Each row below has a hidden score, from 0 to 20, with 10 about the middle. What is it? The score is a weighted sum of the row's numbers plus the product of two more (or one squared), each taken from its middle value.
-7/-48/-35/2/-61/20/12/-16/4/54/37/78/-39/6/25/65/41/-72/17/-11/56/2/-30/31 -> 7
12/-5/-8/60/7/-40/7/-20/-7/13/-7/-7/-4/-28/9/23/8/-5/18/3/0/0/-20/-14 -> 7
-15/8/-13/-22/6/37/6/6/-23/-24/-17/-9/18/31/-2/-11/5/25/-26/2/0/4/19/44 -> 8
-8/14/-22/-15/-22/-7/19/14/9/-15/-60/23/-18/-9/19/-3/13/-14/8/3/14/-27/-12/-4 -> 18
9/-43/3/32/-84/10/-22/25/88/56/74/27/-66/-6/10/51/9/-120/-10/18/49/22/-18/-56 -> 12
-17/55/-2/-22/15/0/-3/34/10/-49/-12/-23/23/-19/55/-32/41/25/-22/-11/30/-35/57/9 -> 10
5/-5/-30/-20/7/26/18/-62/-20/-30/0/-1/15/15/6/25/-9/27/-9/11/6/3/34/52 -> 10
53/-52/65/-5/25/-57/-34/37/-14/22/6/-40/-13/-40/-2/-14/-32/34/-56/-17/-28/42/-13/-29 -> 8
-19/-54/18/31/-35/34/16/-35/13/46/30/-18/-81/11/40/-4/19/-46/-25/-51/52/29/60/-5 -> 12
39/-12/-7/-38/-1/-1/10/7/-1/-8/10/38/-36/-19/-6/28/27/11/1/4/-9/-12/-17/0 -> 15
-7/-25/16/38/-31/-32/2/28/37/23/46/-4/54/40/-83/31/-37/6/19/68/-62/-2/-17/-65 -> 8
-41/2/-39/30/-38/63/-21/-118/-24/22/31/21/-83/49/-1/-10/-27/-63/-7/-35/18/30/-15/41 -> 14
-37/2/-20/-26/-5/-3/25/-35/-24/-16/-20/20/9/22/-9/19/0/12/43/-7/-28/3/-37/3 -> 15
-5/33/-33/-39/-16/-30/13/27/-12/24/-19/19/-18/-36/27/-2/62/-16/9/13/30/-18/-9/-10 -> 12
63/-62/32/0/55/30/-26/38/-14/-12/-30/-23/-21/-50/-2/58/-36/46/1/-11/-18/-1/47/28 -> 11
-34/57/2/-9/17/8/-11/0/27/-28/-30/-57/24/-14/33/-50/35/-20/7/3/22/-40/38/26 -> 12
0/-49/24/20/-19/27/1/-23/20/26/16/-27/-74/2/18/8/6/-39/7/-41/60/25/26/16 -> 6
-4/30/-35/2/-25/-24/3/29/-5/34/-6/7/-40/-14/38/22/55/-45/23/-5/38/-21/-24/-7 -> 9
-22/-18/-24/45/-34/20/-11/9/34/27/63/44/50/36/-55/46/-54/0/41/81/-60/1/37/-35 -> 6
-22/-26/-27/48/-61/15/-9/21/30/26/43/38/37/52/-60/53/-32/-14/18/62/-58/-3/9/-51 -> 10
-6/22/-22/18/-16/33/10/-28/-30/-16/-9/-4/10/35/3/9/8/21/15/-7/13/0/19/41 -> 7
-39/-24/-25/-21/-10/28/20/-81/-21/19/11/44/-33/51/2/-5/20/-37/28/-26/18/21/-12/39 -> 9
18/46/-7/-30/22/-6/10/11/-5/-34/-32/5/1/-5/28/-13/15/26/-7/-6/21/-22/33/19 -> 8
37/-40/62/-12/36/-62/-28/-30/-10/-4/-28/-66/-6/-45/4/-17/-44/48/-58/-4/-12/24/16/5 -> 12
11/33/0/-26/30/-7/-5/-18/1/-46/-18/-18/13/-19/14/-24/17/27/-9/14/12/-27/33/27 -> 12
11/9/-32/-14/-7/-22/41/0/-4/1/-40/31/-10/-12/18/-1/33/-19/41/-21/11/-16/-13/-11 -> 14
-7/17/23/-34/25/-24/4/-23/-1/-19/-19/-15/28/6/1/-16/-16/11/-28/3/-30/0/-21/-15 -> 15
32/11/13/-60/45/48/-18/-1/6/-79/-19/-37/39/-2/28/-37/10/37/-65/-18/13/-30/46/48 -> 13
16/27/-10/-55/23/-20/1/18/-8/-43/-4/-14/21/-20/-1/-15/10/36/-6/-4/-8/-38/8/16 -> 12
-38/71/-25/-16/0/-33/-1/49/14/-29/29/-13/-22/-31/33/-16/68/-13/27/7/34/-51/-39/-44 -> 11
-41/-22/-32/19/-25/20/8/-70/-24/31/13/27/-47/48/47/36/12/-50/6/-36/18/8/-40/51 -> 13
-18/-29/44/16/-33/-3/-13/21/52/4/53/28/31/53/-91/19/-44/-3/-34/75/-65/28/-11/-84 -> 11
-13/-5/-12/24/-5/50/10/-32/-11/14/-2/-13/-27/20/12/-21/19/-26/4/-22/7/16/112/49 -> 7
-7/14/-36/-13/-23/-22/7/3/-1/10/-19/16/-14/0/24/8/32/-18/13/-11/7/-16/-35/9 -> 12
-1/-41/56/10/-42/-7/-11/21/42/3/46/2/46/49/-73/24/-52/-5/-17/31/-67/45/-34/-103 -> 13
17/16/45/-41/32/-28/-2/-6/-6/-30/-26/35/37/-16/-1/-16/-12/34/7/3/-19/-33/-18/6 -> 12
8/28/-6/-37/29/-4/-23/15/4/-19/-63/-9/14/-17/23/-42/3/4/-20/-10/-18/-21/12/19 -> 15
25/-36/81/-12/21/-33/-13/11/-9/8/9/-13/13/-8/-45/-13/-50/16/-36/19/-47/31/-43/-54 -> 15
-22/-20/-27/33/-46/8/-18/-7/24/48/69/48/43/23/-62/44/5/7/50/70/-63/-3/10/-15 -> 17
19/-35/18/9/25/-29/-3/-1/-2/20/21/1/-27/-41/4/53/-8/0/27/-8/-2/-12/-23/-13 -> 10
41/16/26/-36/52/0/-7/-9/14/-46/-18/-39/25/-20/3/-74/-6/34/-33/-5/-2/-22/5/17 -> 13
-13/-26/0/33/-14/34/14/-22/1/3/16/-50/-48/26/12/13/5/-21/14/-42/50/36/27/56 -> 2
37/-57/73/16/38/-63/-24/-2/7/2/16/-49/-4/-31/-4/-18/-27/43/-65/19/-10/40/16/-38 -> 7
38/2/4/-56/52/36/-21/2/7/-59/-36/-22/18/-11/9/-30/-24/34/-58/-26/11/-31/52/46 -> 13
35/32/-11/-45/14/-5/14/5/-3/-22/-19/17/4/-3/11/4/14/1/8/-15/6/-28/-16/14 -> 12
47/-56/24/10/36/30/-47/38/-21/1/6/-25/-42/-61/13/79/-33/37/-1/-18/-7/-3/10/4 -> 13
6/10/-44/0/-28/3/16/2/6/12/-7/39/-7/7/8/-8/29/-7/22/8/0/-12/-39/21 -> 9
39/-19/30/12/32/51/-15/37/-18/-40/-10/-47/25/-9/-8/-5/-30/36/-16/-4/-17/-3/39/15 -> 10
36/9/11/-26/66/-4/-7/8/-4/-52/-23/-11/29/-24/-5/-28/-8/32/-45/-4/-18/-21/13/11 -> 10
3/37/-26/-21/12/-18/13/9/-68/-28/-3/16/8/-13/15/-3/10/5/6/-22/-3/-36/-8/5 -> 11
53/-35/64/6/32/-23/-31/34/-14/0/6/-46/-10/-48/-15/11/-46/54/-58/1/-33/33/1/-17 -> 12
5/-29/-35/-14/-40/40/18/-53/7/49/10/51/-66/35/9/40/32/-56/-4/-27/31/10/-28/33 -> 12
-51/24/-36/101/-31/49/4/-56/-24/37/13/-42/-8/89/-36/-21/-34/-1/56/5/-10/61/40/11 -> 5
-21/32/9/-5/17/18/-7/-20/11/-12/-21/-7/16/21/4/-71/21/-22/-3/-28/22/-27/21/22 -> 9
40/-13/-23/82/-40/0/-25/67/106/48/29/2/77/-4/-43/-15/-56/-15/19/54/-53/-14/6/-62 -> 15
18/7/21/8/30/-23/-36/18/30/-5/22/-50/32/-39/-6/-24/-9/38/-21/1/28/-8/33/-8 -> 6
-1/-20/39/7/17/-78/-34/-6/-7/14/12/-50/21/-17/-3/9/-13/13/-18/-9/-11/21/-24/-42 -> 9
13/14/11/-41/23/-30/19/7/-6/-29/17/19/6/5/-10/-7/-8/16/-10/-3/-8/-24/-44/13 -> 6
-7/5/-22/-19/-21/-8/19/5/5/19/-13/38/-23/-4/13/-3/21/-27/7/-21/-16/-17/-26/12 -> 13
-5/-54/10/14/-24/34/4/-39/15/41/40/-18/-70/8/12/14/17/-37/-19/-39/63/23/24/15 -> 7
-7/-39/47/-31/10/-33/-7/5/8/-3/-5/-20/14/14/-28/24/-41/39/-52/0/-43/34/-29/-37 -> 13
-3/-12/-17/-4/-5/11/10/-15/1/14/20/36/14/23/-11/15/-15/-13/-12/13/-29/-2/-40/-3 -> 12
-1/-17/-49/-1/-59/12/26/18/-2/55/7/62/-61/-17/36/46/49/-78/31/-13/58/2/-69/-7 -> 17
-31/-21/-29/4/3/33/10/-72/-43/0/-8/32/-44/46/-14/4/3/-57/3/-38/24/17/-13/42 -> 7
-9/-56/-23/5/-24/30/18/-76/-20/29/12/22/-54/26/3/24/10/-51/24/-37/26/31/-8/46 -> 8
12/-1/-31/-9/-32/-6/11/-13/-10/-1/-14/46/-6/4/8/-2/23/-13/15/4/7/-15/-30/13 -> 10
-56/2/-36/20/-25/62/-20/-99/-18/2/8/49/-63/50/7/-12/-30/-64/10/-42/17/17/3/51 -> 14
-26/52/-27/-12/19/-30/-4/12/22/-16/-7/-3/-2/-7/24/4/66/-9/-6/1/19/-40/-51/-8 -> 11
29/4/20/-20/32/23/-18/14/-2/-51/-8/-32/23/-28/12/-15/-11/81/-29/-25/13/-7/44/30 -> 10
-46/20/-16/93/-24/51/20/-46/-24/24/7/-34/30/59/-40/-9/-24/-6/35/20/-19/60/52/1 -> 7
19/-51/75/-4/2/-35/-9/0/-3/10/39/-15/8/14/-56/43/-49/16/-10/18/-49/52/-41/-56 -> 17
-24/26/-27/-28/-3/-20/13/14/3/-1/-8/20/-9/-7/4/16/24/-18/11/-2/14/-16/0/0 -> 9
-2/-20/15/18/2/25/-5/0/13/-9/28/13/34/31/-60/37/-47/-6/6/38/-65/-15/9/-50 -> 14
15/26/-18/-19/32/36/-23/3/31/-63/-19/-36/31/-3/26/-36/-8/22/-63/-6/18/-37/33/41 -> 15
-18/-20/-18/-29/-18/11/3/-14/-14/8/6/35/15/23/-29/16/-11/6/24/21/-25/-7/-25/10 -> 11
18/-54/19/-3/48/49/-29/40/-10/-11/-17/-35/2/-46/-4/22/-25/39/-27/-13/11/-11/65/43 -> 7
34/4/-6/-16/39/36/-17/15/6/-50/-17/-25/30/5/-5/-20/-25/50/-62/-4/-19/-24/38/37 -> 11
-2/31/-20/-14/7/-34/6/18/-9/-12/-32/22/9/-7/15/43/9/9/1/1/3/-14/-52/-6 -> 11
10/5/17/-28/20/-15/5/22/-7/-49/-36/-18/18/-21/26/-14/5/25/-9/12/-14/-30/-3/11 -> 12
-4/-7/47/12/-24/0/-11/34/20/-11/-23/22/19/40/-75/1/-37/10/-12/52/-55/13/-42/-48 -> 13
20/-2/25/-15/38/-16/-10/5/7/-29/-3/-36/11/-20/9/-7/-5/32/-18/-5/-9/1/4/14 -> 10
13/52/-17/-25/24/-7/9/8/-20/-48/-41/10/6/-19/44/-16/27/-3/12/2/1/-40/-11/26 -> 13
23/-40/60/-9/7/-23/-5/9/-10/0/4/-12/10/-7/-18/12/-36/58/-59/3/-45/26/4/-36 -> 13
15/-10/1/-11/38/-29/-1/-9/7/-34/-3/-4/18/-4/-1/-12/-2/37/-26/-6/-31/-6/-9/7 -> 9
-11/-16/7/25/1/40/2/-14/-23/18/22/-14/-46/25/-26/11/10/-31/-6/-39/27/12/20/40 -> 6
-23/-40/13/21/-35/21/4/21/51/6/77/46/49/49/-83/30/-46/-8/5/59/-77/12/-6/-68 -> 9
-29/73/-39/-1/-30/-56/27/35/17/-4/-32/28/-49/-71/36/11/66/-4/45/0/57/-36/68/-31 -> 9
-49/32/-35/95/-34/50/21/-43/-35/54/-8/-51/11/87/-34/-13/-22/-9/67/15/-8/81/62/12 -> 5
23/39/-5/-11/31/7/0/16/8/-44/-31/-7/-3/-25/14/-17/10/17/-35/-3/-3/-20/15/11 -> 12
5/49/0/-48/58/17/-23/43/-3/-71/-42/3/29/-8/37/-30/14/20/-33/-3/22/-17/-31/29 -> 10
-65/27/-42/72/-38/50/17/-25/-52/66/-16/-15/15/55/-36/-34/-11/-8/55/21/1/15/-15/22 -> 7
-21/10/-1/-51/16/-18/14/26/3/-13/-35/20/18/-8/16/-25/23/-2/28/12/1/-28/1/15 -> 9
23/41/-15/-6/17/-15/11/19/-4/-38/-13/18/7/4/21/-13/14/19/-5/-2/9/-30/-10/5 -> 8
-4/23/-36/24/-2/-20/10/37/16/13/-15/9/-44/-26/16/-4/60/-34/16/-2/39/-20/13/-13 -> 6
-29/53/23/-17/30/5/-29/-7/115/-34/-33/-32/7/2/34/-88/36/-21/-17/-17/47/-36/-5/14 -> 11
-1/-63/28/39/-38/17/2/-18/38/40/22/-13/-82/-10/35/-18/24/-61/-36/-30/62/34/27/-17 -> 10
0/-7/-18/-19/-20/15/17/-26/-12/19/20/10/25/21/1/7/-28/-14/19/29/-33/-15/-40/-2 -> 17
48/-16/26/11/51/31/-27/26/13/-48/-19/-31/20/-21/13/-14/-14/25/-23/-13/-12/-19/15/30 -> 9
-14/1/-18/0/-5/-15/11/13/0/23/10/35/-21/-20/-1/40/19/-18/8/-7/6/2/-38/27 -> 5
51/-12/29/-27/56/-6/-25/5/8/-50/-17/-29/35/-24/1/-1/-41/36/-52/-8/-27/-12/12/12 -> 11
50/-24/20/-31/47/22/-28/27/5/-41/-9/-34/17/-26/-3/-13/-32/47/-36/-20/-17/-7/22/36 -> 9
-14/6/-21/-17/7/10/15/-18/21/-7/-16/23/15/31/15/-42/12/-40/-32/-29/5/-8/7/7 -> 16
-29/39/-49/56/-22/32/18/16/-60/65/-19/0/7/42/-32/-37/-19/-18/58/17/0/17/-19/14 -> 4
33/-26/-21/-3/-15/-6/1/-6/1/16/17/30/21/18/1/23/-5/-2/12/11/-24/-2/-39/0 -> 10
-10/48/-5/-13/28/8/-17/9/24/-50/-33/-35/23/-22/50/-38/19/34/-41/9/23/-37/39/16 -> 14
-5/23/-19/7/-32/-42/25/30/15/30/11/18/-41/-30/26/12/56/-10/21/-2/52/-14/-5/-16 -> 5
-19/10/-16/-28/-5/27/14/-24/-47/2/-1/-7/9/36/8/-5/-4/5/12/21/0/0/6/44 -> 8
8/8/-27/-5/3/59/14/-2/-26/-21/1/12/13/22/-17/-10/-1/34/7/-6/-13/5/19/32 -> 11
36/-52/73/12/33/-47/-38/8/-10/17/39/-78/-10/-37/-39/20/-47/18/-43/-6/-40/36/-18/-51 -> 18
40/-52/63/8/59/-61/-37/18/0/18/27/-54/-5/-51/-17/5/-30/32/-41/-19/-8/40/10/-30 -> 10
8/15/7/-35/30/-3/-16/5/-22/-34/-19/-3/17/-21/12/-2/-36/25/-1/-16/-15/-16/-8/-3 -> 15
-29/31/-30/47/-26/38/21/-3/-55/60/-10/-18/11/36/-31/-66/-9/-24/22/40/0/5/-51/18 -> 7
-34/51/4/6/-7/-15/12/30/17/-8/-37/-18/-5/-23/45/-36/59/-12/20/-11/53/-27/53/-18 -> 9
19/26/21/-62/53/-6/0/-1/2/-56/-25/-11/24/4/28/-11/16/29/-18/-4/-10/-30/15/4 -> 14
-9/63/-4/-27/26/1/-4/15/9/-62/-45/32/6/-17/39/-31/32/27/-25/2/22/-32/25/16 -> 10
8/39/1/-37/29/12/-16/10/8/-67/-25/-48/28/-8/47/-38/32/22/-41/-3/25/-33/51/26 -> 11
23/-47/90/13/35/-66/-26/16/-18/18/6/-50/-11/-42/-20/-2/-41/35/-53/-2/-24/25/6/-34 -> 11
-6/30/-5/-33/12/-17/1/31/11/-38/-29/18/13/-16/17/-22/28/14/6/-3/7/-33/-19/7 -> 10
33/-14/-15/-20/9/8/10/41/-10/-7/14/27/-26/-20/6/42/15/18/-7/9/13/-13/-7/1 -> 8
11/39/-34/-18/19/-11/-4/12/14/-39/-41/9/10/-14/-1/-13/33/22/-8/1/5/83/26/4 -> 9
-13/-40/77/15/-32/-32/-2/9/23/1/35/-16/33/50/-72/18/-51/-14/-37/39/-57/33/-34/-101 -> 12
3/-13/-41/-23/-57/-5/36/13/19/77/-6/73/-77/-42/62/55/52/-56/28/-12/68/10/-11/1 -> 14
36/-9/-3/-50/34/42/-23/-14/-4/-37/-13/13/-5/-24/4/3/-10/34/-36/-24/5/-17/24/54 -> 13
20/-7/58/12/41/-85/-33/16/-3/14/0/-66/2/-37/8/46/-24/29/-37/-7/-16/27/-20/-50 -> 10
-59/15/-27/20/-14/45/1/-78/-37/2/-10/1/-40/47/-14/2/-11/-47/21/-31/10/1/34/50 -> 10
-38/24/-9/88/-22/53/12/-23/-30/28/-11/-45/23/47/-44/-9/-38/-9/49/14/-24/46/21/2 -> 9
-4/51/-12/10/-21/-30/10/36/16/-2/-18/-14/-33/-35/21/-15/62/-22/34/-10/48/-19/20/-15 -> 9
4/15/-34/6/-44/0/12/-4/-13/20/-36/18/4/14/9/3/16/-11/39/23/18/-7/-71/18 -> 10
-22/6/5/47/-7/19/30/-3/-55/32/7/-13/36/35/-32/-1/-33/7/23/25/-26/34/-37/-10 -> 7
-10/-12/-45/37/-18/8/-6/-9/9/45/75/41/69/18/-34/23/-32/14/51/53/-48/7/16/-2 -> 3
-33/-11/2/55/-23/26/18/-11/-24/25/31/-20/-16/44/-41/7/-26/1/18/28/-47/30/9/-16 -> 10
-15/-9/-14/38/-51/5/-9/36/-38/40/13/-2/12/9/-23/14/-5/-27/64/6/-12/-7/-10/-23 -> 8
8/20/3/-19/-7/-25/13/7/10/-15/-20/19/10/-14/-1/6/16/1/-3/11/8/-14/4/-8 -> 9
-6/43/-20/-15/-10/-27/1/28/8/5/-13/-52/-20/-22/11/-40/46/-3/12/15/36/-28/17/-5 -> 12
45/-57/65/9/42/-55/-41/4/-17/5/6/-50/3/-39/-14/-20/-23/40/-55/-13/-11/29/12/-25 -> 9
32/-3/20/-3/23/-39/-8/45/11/-11/5/-47/18/-36/11/-22/-12/39/-3/-4/4/3/42/-21 -> 5
-58/26/-28/84/-28/70/21/-52/-21/56/-4/-38/15/75/-46/-42/-40/63/61/-2/-4/65/47/2 -> 11
-4/-18/-18/18/-30/9/6/-3/-9/18/-5/20/10/2/-20/33/-2/6/29/25/-13/10/-22/-7 -> 11
20/-24/13/23/22/-37/-17/2/-9/-9/-24/-9/21/-11/-28/-6/-67/25/-24/1/-35/18/-36/-9 -> 7
31/5/16/-44/36/31/-24/-8/23/-63/-12/-27/30/-8/15/7/-17/39/-84/-4/10/-16/32/43 -> 11
-1/-10/-3/-2/-19/0/-1/24/22/-2/15/36/39/32/-77/39/-40/0/-21/50/-69/15/-31/-60 -> 13
